A single turn carries every row of the set below to another of its rows. Some are shown first; where does it send the rows asked next?
sut: [ 8  5  4  1  7 11  6 -7  7  3  1  0 -4  7  0  9  5 18 -8 31 -9  1  1]
vaku: [ -5   0   1  -1  -5   7   5  -9   6   7   6  16   2 -14 -12   5   6   3
  -1  21  -5  -6   8]
fimi: [  4   3  -4  -7  -2  -4  -5   5  -8  -4   5  -7   1  18  11 -14 -10   1
   7  -1  -2 -12 -11]
nov: [ -8  -2  -4  -1  -2  -3  -5  -3 -14  -8  -2  -6   2   3   5 -10 -16  -5
   0 -10  -5   5  -9]
pufe: [  0   5 -15  -3  -7  -6  -1  -6  -1  -7   3  -6  -4   3  11 -11 -20  14
  -6  -6  -3   5   1]
pel: [  5  -1  -5   6  -8  10   9 -10  16  -4   6  10   1  -9 -11   3   1   1
  -4  17   4  -8   9]
Vav: [ -2   0   7   9  18  -4  -4  13   7   3  -8  -1 -12  -3   1  12  -2   9
  -2  13  -2   8 -13]
kulo: [ -1   5  13   3  14   0   6  11   5  13 -12   6 -15  -2  10  15  -6   9
  -2  14   1  -2  -8]
fosov: [  7  10  -8  -9  -7  -6   7   4  -1  -1   7  -4  -5  11  20 -11 -20  10
   0   0  -6  -6   1]
bub: [  1   5  -7  -7   2  -4  -1  -1 -11  -6   1  -5   6  15  14 -13 -10   1
  11  -1   1 -14  -5]
kogor: [ -8  -2 -10  -1  -6  -2  -9  -1 -10  -7   2  -8   1  10   3 -13 -17   1
   1  -6  -4  -3 -12]
zuri: [ -9   1   6  -2   8   1   5   6  -1  15   1  18  -6 -18  -6   8   7   2
   1   8  -1  -3   1]
kot: [ -8   4 -10  -2  -7   1   2  -7 -13 -11   0  -5   4   6   6 -12 -15   0
   7  -7  -7  -3  -8]
kuvem: [  7   3   2   3   6  12   1 -10   6  -2   0 -10  -4   8   4   9   7  14
  -1  27 -11   5  -1]
porin: [ 12   8  -9  -7 -10  -8   1   4   2  -2  11  -8  -2  14  12 -14 -12   9
  -2   0  -1  -6  -4]
Vode: [  1   0   8   2   2   5   8  -9   5   7   2   1  -2  -4  -5  10   6  15
   4  32 -12   1   6]
Mezum: [ -5   3  -3   3   6  -5  -3  14  12   8   0  17  -6 -13  -5   8  -2  -4
 -11   6  10  -3  -4]
Nivop: [ -7   6   3   2   3   4   8   5   3  10  -7  18   1 -13  -3   9   0  -7
  -4   5  12 -10  -6]
kaz: [-12   4   0  -1  10   8   0   5  -5  11  -2  20  -2 -10  -8   8   7  -3
 -10   4   4  -5  -5]
luga: [ -2   3   6  -1  19   2  -3  11  -3  12  -5  -3 -16   0  12  12   3   8
  -5   9  -3   5  -7]
Gora: [ -3   2  12   1  15  -1   6   6  -2  14  -3   3 -11  -7   1  12   7  13
   5  19  -8   3  -2]
Musam: [  3   2   4  -7   3  -4  -2   2 -13  -4   1 -10   5  18  14 -11 -11  -5
   8   3  -5  -8  -7]
dalog: [  0   8  -6  -8  -3  -3   5   3 -12  -2   3  -2   3  14  16 -12 -14  -2
  10  -2  -3 -14  -5]
kef: [ 16   7  -2 -11  -9  -7   2   0   2  -3  10  -6   2  14  16 -13 -14   4
  -3   7  -4  -6   4]
losur: [  9   2   9   6   4  10   8  -9  15  -3  -6  -1  -8   1   1  12  -4  17
   1  25 -10   2  -5]
Vok: [ -8   1 -12  -1  -1  -2  -4  -8 -12 -12  -3  -7   2   6   6 -11 -16   5
   5  -7  -4  -1  -7]
Kaza: [ 9 -1  7  8  6  8  9 -5 13 -1 -1 -8 -7  7  1  9 -1 13  4 30 -4 -4  3]
nazo: [ -9   0  -1   6   5   4   6   7   3   8  -2  14  -7 -17  -7   7   1  -6
  -6  -1  11  -4  -1]
nafo: [  2   4  -5   5  -5   2   1  -2  18  -3   5  12   9  -3 -12   4   4  -5
  -4  24   7 -10   1]
Pira: [  0   3 -14  -2 -14  -6  -3  -2  -1  -5   8  -9  -3   5   5 -12 -19   9
  -9  -4  -3   3  -5]
Rul: [-10   5  -5  -4   4   5  -3   8  -1  12   2  16  -3 -12   0   7   6  -9
 -11   0   9  -5   0]
nurap: [  4   3  -9  -6 -13  -5   0  -5   1  -7   7  -2  -2  -1   7 -13 -19   3
 -12  -5  -5   7   2]
potan: [ 5  1  4 10  8  3  0 -4 13 -7 -3 -7  2  7 -6  9  3  9  4 31 -4  0 -7]
zas: [  2   3  -1   6  -8  13  10 -14  11  -5  -1  12   7 -10 -12   6   2   1
  -1  17   1  -6  -2]
taz: [ -5  -1  11   8  19   1   6  12  -1   9  -9  -5 -15  -1   5  13  -1   5
   3  12   3   0  -6]
zumaf: [ -2   4  -6   1  -4  15   4 -12   7   0   5  15   4  -7 -13   5   5   6
 -13  19  -2  -2   4]
ber: [ 10  10 -11 -10  -4  -9   3   2   0  -1   7  -3  -1  12  18 -13 -15  11
   0   0   2  -9   3]
ziga: [ -2   5  10  -1  20   4   3  10  -5  13  -5   4 -10   4   6  13   6  10
  -5  16  -3   0  -7]
Ton: [  0   4 -10   0  -9  14   0 -14   8  -1   8   8   8  -4  -7   4   8  -3
  -7  20   2  -6   5]
lav: [ -1   6 -12  -3 -11  -2   4  -6  -3 -10   5  -6  -5   3  10 -11 -21  11
  -3  -5 -11   4  -3]

Vav turns into Mezum
Ton turns into kuvem
Now find these:
porin turns into fimi
pufe turns into ber
zuri turns into vaku
ziga turns into kaz
zas turns into losur
Musam turns into nov
nazo turns into pel
kot turns into lav

A single turn carries every row of the set below to another of its rows. Some are shown first; where does it send the rows asked next?
zitu: [  6 -13   9   2  -1  11  -5   4  -7 -10 -17   9]
tubin: [ -6  -2   3  -9  -3  11  -4   2   2   7   9 -12]
nunit: [-8 -6 -3 -4 -2  9 -8 -5  5 15  1 -1]
Ragi: [ -9   3   2 -12  -4  11  -2  -4   5   0   9 -10]
Sabif: [ -5  -4  -3  -9  -4 -10   1  -4  -1  -8 -24 -12]
doli: [  1  -3 -12  -3  -3  -3   7   2 -11 -20   9  -8]
seras: [ -5   6  -8  -8  -2  -4   5   7  -7 -13  15   8]
gaval: [ -6  -5   0  -9  -4  -9   3  -2  -3 -10 -22 -14]
mazip: [  2 -10   5   3  -3   9  -6  -2  -3 -12 -19  13]
goka: [ 9 -8  8 -9 -4 -1 -2 19 -5  8 -6 -3]
buvud: [  1  -3   8  -4  -1   8   0  -4  -3 -22 -13   7]
bod: [  0  -7  -2  -2  -2   0  -1  20 -12   1  13   3]
rizi: [  5   1  10 -15  -5  -2   4  17  -3  -4   1  -9]
Faner: [  6 -18 -10   6  -3   0  -3  10 -15  -1   3  -6]
nezok: [  5 -11  13   0  -3  11  -3   5  -7 -16 -15   2]
Sune: [  1  -5   4  -1  -2   6  -1  -6  -1 -17 -17  12]
Bipof: [ -2   1  -1  -8  -3  -1   3  16 -11  -9  17   2]
Ligub: [-11  -1  -6  -6  -2   7  -6  -9  10   9   1   2]
bipir: [ -4 -10  -1  -7  -3  -9  -1   0  -4  -2 -25 -10]
Boli: [ -4  -9   2  -8  -3  -7   0   2  -3  -8 -22 -16]
lanu: [  4 -17 -17   8  -2  -3  -3   3 -12   2  -2   3]
dimib: [ -6   3 -12  -3  -1  -6   0   3  -3  -6  10  16]
Teko: [ -2  -1 -20   0  -2  -5   5  -6  -7 -15   5   1]
kadu: [ -5  -7  -3  -8  -3 -10   0  -4  -2  -5 -25  -9]
tene: [ -1  10  -6 -14  -4  -9   4  -2   8  -8  -6  11]
sarun: [  3  -5  11  -3  -2  11   0   1  -5 -22 -11   1]
siku: [-10   3  -3  -9  -3   7  -3 -10   7   2   6  -4]
rugok: [  1  10   2 -18  -5  -6   8   7   2 -14   1  -1]
mal: [  0   1  -8  -7  -2  -9  -1   1   6   5 -12  17]
kom: [  5  -9  -1  -4  -2  -5  -4  11  -1  12 -10  11]
vuk: [  4 -10  -7  -1  -4   2   4  10 -15 -12   9 -13]
Folud: [  0 -10 -23   6  -1  -5   0  -5  -8  -5   0   9]
robut: [ -3  -5 -13   0  -1  -4  -3   7  -6   3   6  19]
beda: [ -5  -9   1  -8  -3  -7  -1   2  -5  -3 -24 -15]
moref: [  0 -10  -7   1   0  -1  -5  15 -10   7   8  11]
kon: [-7 -7  2 -6 -4 12 -7  2  4 13  5 -8]

lanu turns into Folud
kon turns into nunit
Now find these:
kadu turns into Sabif
goka turns into kom
robut turns into dimib
sarun turns into nezok

